Each named move below is a turn or a mirror, shown by a few rows before and after it. Which moves, in which order, take the first row of each later pair to the second? The first pair is answered.
lal:
[  9  20 -13 -16 -13   0  -6  10  -7  16 -30  -9   6  25] |-> [  8  15 -12 -21 -17  -4  -7  12  -5  15 -37 -11  -1  28]
[ 39 -35  37   7   9  20  15  22 -10  51  13 -35   6 -11] |-> [ 28 -53  23  -1  -7  14  13  36   4  46  19 -23 -19  -5]
[ 28 -41 -18 -19 -58  -5  54  34  19  32  42 -42 -31   4] |-> [ 51   7  17  -1 -14  10  55  -3 -28  44  27 -73  41 -19]
vul:
[ -5  24  38   1  -3  35  25   0 -30 -20 -10   5  27  -9] |-> [ -4  19  37  -4  -5  31  20   3 -28 -26 -10  10  22  -5]
[-64  55 -40 -24 -33 -33 -15 -14  20 -47  45   7 -12  40] |-> [-46  57 -51 -21 -27 -38 -17 -19  -6 -38  42 -61   9  16]
[ 24  -8  25  -1   2  15  33  35   8   8   4  54 -10   3] |-> [ 48  -3  16   1  16   9  32  25 -26  22   1 -22  12 -27]
[-30  33  11  13 -16  20  27 -20  19 -15 -29  60 -26  57] |-> [  8  37 -13  17  -3   9  24 -37 -40  14 -24 -81  20  -3]
pudol:
[ 10  -1  36  15  45  21 -27  -6 -23  -6 -27  14  23 -18] |-> [-12 -13  32   4  23  20 -27   5   7 -18 -21  58 -10   9]
[ 43  -4  11  12  -1  40  18  17   9   2  -1 -15 -10   0] |-> [ 43  12  20  14  16  41   1   6  -5   1 -11 -16   6  -5]
[-13   7   2  -3 -16   5  26  10  18 -14   5  36 -16  20] |-> [  7  -2  -4  -4 -19   7  45  18  11  -2  16  -6 -18  13]
mina:
[ -1  52   3 -14 -46  20 -20 -17 -11 -32 -37   7  40   7] |-> [ 19  52   9  -8 -42  25   1 -13 -17 -19 -28 -20  47   1]
[ 36   2  46  31  33  27  15  11 -20  17   0  46 -11  21] |-> [ 18   0  41  26  35  20  -8   8 -14   8 -13  65 -18  28]
[ 26 -12  19  13  40  11 -19  -6 -39  27 -25 -31  18 -52] |-> [-18 -13  -4   2  40  -5 -65 -19 -20   9 -44  11   3 -38]
[ -9  11  -4 -56  -3  31 -13 -27 -11  -7  32  -7   8   2] |-> [  3   5  -1 -57   3  35  -3 -22 -17   5  34 -15   9  -2]

(two moves a pair)
[-29  -3 -39 -16 -15 -30 -57 -12  -4 -20 -12 -11  -7  -1] |-> [-30   7 -28 -12 -12 -25 -53 -14   4 -25 -15  16   3  12]
lal, pudol
[ 40 -50  19   4  16  18   6  31 -11  34  -7  -3 -36 -40] |-> [ 19 -59  -5  -4   7   4 -21  32  -2  24 -11   3 -54 -34]
mina, pudol
[ 23 -48 -23  -4   5  -8  -9  32  -1   8  -1  20 -38 -42] |-> [ 23 -17  17   4  30   8 -10  16   2   0 -18  69  -9 -23]
lal, vul
[  7 -28   9  11  22  -2 -28  32   2  10 -23  73 -27 -21] |-> [  9  -8   1  18  44  -4 -51  11 -28  18 -41  31   9 -47]
vul, pudol
[  3  20  21   3  34  -2 -14  -7  -8   9 -26  13  27 -10] |-> [ 13  11   2   2  26 -12 -10  -8 -17  15 -21 -30  21 -23]
pudol, vul
[-16  18  43  13  12  24  -2 -12  19  -6 -14  78   1  16] |-> [ 27 -13   8   3  -8  14  36   7 -15  26  17 -73  -4 -35]
pudol, vul
[ -5  22  29   7   5   8   7   0  14 -11  -9  44   6  33] |-> [ 19   7   1  -2  -5  -2  35  11  -9  15  11 -55   4  -3]
pudol, vul
[ 15 -23  28 -20 -15  25  40  43  38 -13  26  41 -20  17] |-> [ 27  20  60  -5  22  32  38  20  16 -10   4  39  28  11]
lal, pudol
[-10  23  32  -4  32 -20  -7 -21  -1   4   7   6   1 -27] |-> [ -6  17  17  -7  30 -25  -9 -22  -8   7   9 -22  -6 -37]
pudol, vul
[ 12 -45 -19 -10 -26   3  33  21  -1  28  21 -53 -24 -21] |-> [ 25 -36   0  -3 -11   8  43  19 -11  32  17 -50 -14 -23]
vul, pudol
[-27  39 -27 -22 -43 -13 -14 -25  -6 -33  15 -28  19  38] |-> [-11  35  17 -11 -40   8  22  -2  12 -27  26  26  -1  58]
mina, vul
[-24  23  -2  -5 -23 -11   6 -14  -4  -7   4  11  18  16] |-> [-14  26  12  -4 -22  -3  28  -8  -1   2   6  13  15  15]
mina, vul
[ 23   6   1 -28  15   7   5   0 -33 -19 -25 -28  22 -34] |-> [ 12 -22  12 -34 -16   9  23  22   7 -28  -2  34 -25   4]
vul, pudol
[ 60  12  58  28  39  16  37  16  14   0   4  12 -42 -38] |-> [ 26 -15  30  13  22   4  -3  26  36 -10  -5  53 -76 -25]
lal, mina
[14 20 34 14 20 13 13  1  3  2 -2 24  6  0] |-> [ 24  -1   9   8   8   2  12   6 -10  13   5 -38  -3 -23]
lal, vul
[ 23  29  17 -17  27  22  18 -25 -20   5  -9  -1  32  12] |-> [ 25 -20 -19 -27 -14  12  35   9   0  15  13 -28 -23   8]
lal, pudol
[-19  31 -14 -14  -8  -5   1 -14   6  -7   8  -4  26  18] |-> [ -5  31   4 -11  -6   5  23   1  15  -7  15  22  17  21]
mina, vul
[ 18  10  41  14  27  15   1   5 -34 -28 -12  35  21  18] |-> [ 33 -16  -1   4   7  -1   1  15 -48 -11  -2 -53   4 -20]
lal, vul
[ 16  16  16  -2  14 -10   8 -16 -18  10  -8 -43  23 -19] |-> [-24   6  10  -9  -1 -11 -13  -9  24 -12  -9  44 -10  24]
pudol, pudol
[ -4  -6  20   2  11  -1 -14  25  10  11  -2  49  -3  11] |-> [  2   6   9   3  34  -4 -37   7 -13  12 -16  15  21  -6]
vul, pudol
[-12  40 -24  -4   3 -31 -22 -14 -26   7  14 -94   7 -30] |-> [-18   0 -41 -13 -23 -31 -14  10  -4  10  21 -88 -41 -27]
lal, mina
[  0 -29   7  -1 -13  23 -11 -21 -29  12  21 -38  18 -11] |-> [-22 -46  -1  -6 -32  23  -9  -7   0   2  31   9 -17  10]
lal, vul
[-11  33  -7  -8  10   7 -24 -26 -17  -5 -18   6  23  19] |-> [ -9   3 -39 -18  -7  -2 -23 -15 -15  -5 -11 -36   2   5]
lal, vul
[-7 19 28 10  7  7  4  1  1  2 -7 41 -6  7] |-> [ 12   3   8   9  -2   6  21   6 -16  14   8 -37  -7 -17]
pudol, vul
[-59  -4 -35 -11 -11 -40 -58   2  18 -31 -20  10 -20  12] |-> [-44  39   1  -5  24 -29 -56 -19   1 -28 -35  22  32  16]
lal, vul
[ -4   3   4 -29  25 -10 -14 -27 -23  12   9 -67  56  -7] |-> [-57 -15 -15 -47  -3 -17 -47 -16  24 -15   3  28   2  28]
pudol, lal
[  0   0  11   0  17  -8 -11   8  -2  -3 -19  23   3  12] |-> [ 14   4  16   4  26  -1   1   3 -11  -3 -17   9  10  11]
pudol, lal
[ 22  13  17  14  39   2   1 -36 -44  15 -41 -35  41 -27] |-> [ -4 -27  12   2 -17   9  38   6  29  -6 -11  66 -49  28]
vul, pudol
[-12  -1 -16  -4   6  -4 -32 -12  -4  -6 -17   4   1   0] |-> [ -3  -8 -26  -8  -2 -10 -22  -4  -6   0  -9 -15  -5  -5]
pudol, vul
[-29  12  28  10   3   4   2   4  29 -20  -3  85  -9  36] |-> [-24  37  13  14  40  -7 -45 -35 -21 -16 -33   9  52  -1]
vul, pudol
[-29  34 -15  11  53  -7 -61 -24 -18  11 -37  32  17 -39] |-> [-32 -35 -58  -9 -15 -18 -25  35  25  12   1  24 -71 -21]
lal, pudol
[ -6  14  39  38  52   9 -41 -15 -45  15 -44  14  22 -22] |-> [  1   0   7  28  41  -1 -41  -6 -56  23 -35 -45  13 -41]
pudol, vul
[  1  31  11  -1  -9   7  35  11  12  15  21 -13   2  25] |-> [-5 35 25  2 -8  9 32  4  9 15 18  3 12 31]
pudol, vul
[-49  30 -56 -14 -27 -33 -46 -49   2 -20   8 -34  26  18] |-> [-45  50 -32  -6 -14 -28 -50 -59  -2 -25   4  -8  48  28]
vul, lal
[  1 -20  37   8   9   8  32  17  15   3  15  62 -10  16] |-> [ 27 -31  27   8   7   7  53  26  -9  26  30 -15  -3 -16]
pudol, vul
[ -25   -5  -55  -21  -19  -40  -33  -12  -31   15    2 -120    2  -35] |-> [-79  21 -41 -18  -4 -39 -97 -41   1 -24 -37  12   6  14]
pudol, pudol
[-37 -56 -43  -4 -20 -13 -39  19  20  -9  -3  10 -50  -2] |-> [  0 -11 -16  14  28  -9 -41 -16 -44   6 -17 -69  28 -40]
vul, lal
[ 25  33  37  23  33  17  22 -18 -24   9 -31   9  58 -15] |-> [ 24 -46 -23   5 -32  -1  48  36   5  20  12 -31 -32 -17]
lal, pudol
[-13 -13 -23  -7  -7 -34  -6 -24 -23   5  -8 -20   5  13] |-> [-10   8  -2  -1   8 -25  -4 -35 -25   0 -17   5  27  25]
vul, lal
[  2  41  17   9   8   6  25 -21 -10 -15  12  -3  40  21] |-> [  5  38  11   5   3  -1  26 -21 -18 -10  15 -33  41  11]
pudol, vul
[  7 -11 -28   4 -19  -8 -43  -8 -12 -17  -8 -57  23  -5] |-> [ -4 -12 -31  -1 -20  -6 -58  -9 -11 -21 -15 -34  16   2]
lal, pudol
[  3 -48  26  -3   1 -31 -15  21  52   5  -8  50 -36  -6] |-> [ 43 -37  29   7  23 -27   2  16   4  34  -7 -42   4 -53]
pudol, pudol
[ 16  -3   8   5 -14  -7  40   6  -7  -2  13 -49  -4   2] |-> [13 19 36 10  1  9 46 -5 -2 -6  4 -3 24 22]
vul, lal
[19 12 59 32  4 22 57  9  1 11 24 30 21 31] |-> [  8 -37  16  16 -35   7  54  35  20   9  44   8 -34  30]
vul, lal
[14 10 29  3  9 17 10 -1  8  0 -2 38  4  7] |-> [24 -5 26 -2  0 20 39  9  9 11 12  3 -7 -2]
pudol, pudol
[-12  39  -3  11  18 -12 -39 -52 -37  -6 -37  14  58   5] |-> [-15 -44 -54 -14 -55 -25   0  12   9  -1   7 -16 -49  11]
lal, pudol
[-19 -58 -42   7 -20 -36 -23  41  25  27 -32   4 -45 -12] |-> [  1 -17 -27  18  16 -30 -36  10 -22  40 -49 -48  13 -43]
pudol, pudol
[-11 -17  -3  -1 -16   9  11  16  26  -7  11  46 -35  17] |-> [-9 19 31  7 13 18 12 -3  9 -5 -1 55 10 18]
lal, pudol
[ -3  11 -21  -5   4   7 -11 -21  32 -17  -2  65 -16  29] |-> [ 23  36  -4   3  34  10 -11 -50 -13  -1 -11  -8  37  -4]
lal, vul
[  0  35  16   1  12   3  13  -9  -4 -10   9  30  27  25] |-> [-11 -12 -27 -13 -19 -13  14  17  16 -15  21  17 -24  26]
vul, lal
[ 25 -17  38  12  44  19  -9  11 -34  36   2  -7  -7 -42] |-> [ -8 -20  17   5  46   6 -55  -4 -30  22 -19  15 -10 -37]
mina, vul
[ -6  20   4  -6  15  -9   5 -10  12 -31  -7  17  21  16] |-> [  6   5 -11 -13 -11 -10  33  10  14 -23  18  -9   1  13]
pudol, pudol
[  8  23  55   7  21  22  13  17  19   5 -19  58 -22  14] |-> [ 37   4  40   9  10  26  48  38  10  22   5  -8 -29  -9]
pudol, pudol
[ -6  11 -19   6 -35 -33   7   5  -3  -7  16 -60   7  16] |-> [ -7  54  20  13  -8 -17   7 -16 -11 -13   2 -16  45  33]
vul, lal
[-22  31  -5 -11   6 -13 -26 -10   7 -15  -6  28  19  20] |-> [  0  -4 -24 -14 -26 -11  23  20  13  -4  26 -22 -15  11]
pudol, pudol
[  2 -32  21  -3   7  11   3  25  13   8  -4  57 -34  -6] |-> [  9 -10  46   6  24  16   2  16   0   9  -8  64  -7  -6]
lal, pudol
[ -9  -3   4   5  -5   3  -2   7  15 -23  -4  62 -27   9] |-> [ 18  28  24  17  28  10  -3 -17 -30   3 -13   0  33 -21]
lal, vul
[-16 -32 -11   3   2   6 -49   8   1 -26 -45  71 -31  -9] |-> [  2 -47 -48  -5  -5  -2 -46   9 -27 -11 -35 -27 -32 -42]
vul, lal
[ 37 -25  23  14  60  22 -39 -15 -39  21 -32   0  12 -45] |-> [  3 -43  17   6  38  15 -51  -2   1   4 -32  68 -22 -11]
pudol, lal
[ 56 -11   8  -1 -18   6  86  29  -3  26  43 -69   5 -15] |-> [  6  39  55  13  20  20  31  -5  26 -11  -3  99  34  40]
pudol, vul
[  5 -36 -74 -28 -69 -29  56  32  12   5  57 -95 -53  16] |-> [ 45  80  33  12  30  14  64 -40 -51  13  14 -75  94   6]
vul, lal
[ -7 -32  -2  -1 -27   6  51  38  84  23  24  43 -83  18] |-> [ 25  32  -1  18  50  -6  -4 -33 -24  52 -31 -89  39 -60]
vul, pudol
[ -7  -4  20  13  40   7 -12   1  27   2 -33  77 -14 -18] |-> [ 32 -32  -8   7  15  -2  23  23   0  27   5 -51 -23 -64]
pudol, vul
[-28  -8  26   0 -24  -4 -10  31  26 -33   7  51 -21  53] |-> [-19  13  54   9  -7   7   6  18  18 -32   6  51   5  61]
lal, pudol
[ -2 -17  12   4  17   4 -32  -2 -10   7 -24  30  -2 -13] |-> [ -3 -33  -9  -2   4  -2 -35   6  -5   5 -13  16 -20 -14]
vul, lal
